Small tables with named rows and columns. After each table, cells are looked up by row and column.

Table sopur
|  | kugesof | mepe | kibamiv | levani | bimu | voka | napi | giz | koziz | kor |
|---|---|---|---|---|---|---|---|---|---|---|
| tesenus | -32 | -3 | -5 | 58 | -44 | 25 | -29 | -30 | 7 | 2 |
| dib | -44 | -10 | 19 | -16 | -44 | 17 | -51 | -16 | 4 | -40 |
| salis | -23 | 2 | 10 | 31 | -44 | 29 | -34 | -16 | 26 | -52 |
| guziba | -35 | 20 | 12 | 29 | -44 | 14 | -34 | -11 | 12 | -52 |
| noz | -35 | 11 | 6 | 11 | -44 | 23 | -62 | -21 | -7 | 13 |
| naki | 1 | 7 | 3 | 23 | -44 | -1 | -71 | -16 | 35 | -18 |
| rab | -25 | -12 | 2 | 42 | -44 | 18 | -24 | -50 | 7 | 11 |
| rimuse | -9 | 23 | 1 | 33 | -44 | 4 | -54 | 6 | 12 | -45 |

guziba, giz => -11
guziba, mepe => 20
tesenus, levani => 58
naki, bimu => -44
dib, mepe => -10
naki, voka => -1
rab, napi => -24
guziba, bimu => -44
guziba, voka => 14
rab, kibamiv => 2
rimuse, levani => 33
guziba, kibamiv => 12
rab, kugesof => -25
rab, mepe => -12
Row with the largest kor: noz

pef:
         nirusun  zudisa  tegonup  tofele  rekego  dulib  venilaz
pesa          54      46       52      63      95     37       90
limomab       57      78       93      69      56     19       27
fifomal       81      49       67      51      73     28       53
lup           48      78       14      24      68     42       53
sez            5      72       18      82      52     96       22
zavak         28      40       65      46      58     57       35
nezike        65      26       79      71      15     44       60

What is the tofele of limomab in pef? 69
What is the rekego of fifomal in pef? 73
What is the venilaz of pesa in pef? 90
What is the tofele of fifomal in pef? 51
What is the tegonup of fifomal in pef? 67
What is the dulib of pesa in pef? 37
What is the venilaz of sez in pef? 22
What is the dulib of sez in pef? 96
What is the zudisa of fifomal in pef? 49
What is the dulib of limomab in pef? 19
What is the nirusun of nezike in pef? 65
What is the dulib of fifomal in pef? 28
Row with the largest rekego: pesa

sise =
           kuf   fud  tuzi
vogikab  -4.94  2.71  2.09
resep    -2.06  2.28  3.14
zas      -5.70  6.57  3.27
gurif    -0.32  3.08  1.58
mukatav   3.16  0.92  2.39

zas, fud: 6.57
vogikab, kuf: -4.94
resep, tuzi: 3.14
zas, kuf: -5.70
vogikab, fud: 2.71
gurif, kuf: -0.32
zas, tuzi: 3.27
resep, kuf: -2.06
vogikab, tuzi: 2.09
gurif, fud: 3.08
resep, fud: 2.28
mukatav, kuf: 3.16
mukatav, fud: 0.92
gurif, tuzi: 1.58
mukatav, tuzi: 2.39

Table gos
,rageri,buk,bil
kosuma,76,129,137
zeki,75,163,190
sut,98,126,109
ruva,65,100,161
sog,93,99,156
fitate,151,103,50
nodinet,78,180,202
tubu,51,91,77
nurib,121,70,43
nam,84,83,147
bel,169,90,98

zeki, bil: 190
sog, rageri: 93
sog, bil: 156
fitate, rageri: 151
bel, rageri: 169
nurib, bil: 43
bel, buk: 90
ruva, bil: 161
fitate, bil: 50
kosuma, rageri: 76
tubu, bil: 77
bel, bil: 98
Row with the largest rageri: bel

mivasa:
         fuz  zigu  zepupu  gadefo
soraset    2    68      52      58
sep      -49   -54      42     -13
rudomeb   29    71      68      24
risuk     50    12      55     -56
mibasus  -57    -2      29      67
loburat   14    72      53      51
vura      51    -1     -69     -17
vevupe    60    46      56     -34
kabe      33    65      76      13
zuf       23   -43       1     -66

risuk, zepupu: 55
mibasus, gadefo: 67
mibasus, zigu: -2
kabe, zigu: 65
zuf, zigu: -43
vevupe, gadefo: -34
Row with the largest gadefo: mibasus

sotof =
,kolopa,napog,femison,ser
sudi,162,64,128,87
ves,146,78,144,162
seg,124,75,129,118
panav,189,92,198,172
sina,119,112,131,115
gatolo,158,123,86,104
melo,120,102,123,120
baputu,127,200,40,74
nonek,109,152,122,125
vofizo,78,212,51,60
kurunep,146,119,83,101

What is the napog of vofizo in sotof?
212
What is the kolopa of kurunep in sotof?
146
What is the napog of melo in sotof?
102
What is the kolopa of sina in sotof?
119
What is the kolopa of seg in sotof?
124
What is the ser of sudi in sotof?
87
What is the ser of nonek in sotof?
125

siz =
,rukoso,gunevep,tisi,tufo,zavodu
kag,162,33,153,119,96
let,163,93,123,85,190
fikano,103,131,125,136,199
nobafo,142,127,138,88,188
fik,96,135,128,133,200
tera,122,71,166,139,50
goripi,52,66,176,106,62
rovud,174,110,166,141,72
lutenat,152,154,82,174,141
lefe,164,120,99,192,84
lup,184,73,70,136,126
dok,178,116,77,171,92
rezedok,194,65,86,109,77
keb,54,138,60,48,51

zavodu of lefe is 84
tisi of kag is 153
tisi of dok is 77
zavodu of lup is 126
zavodu of lutenat is 141
tisi of lefe is 99
Which row has the largest gunevep? lutenat

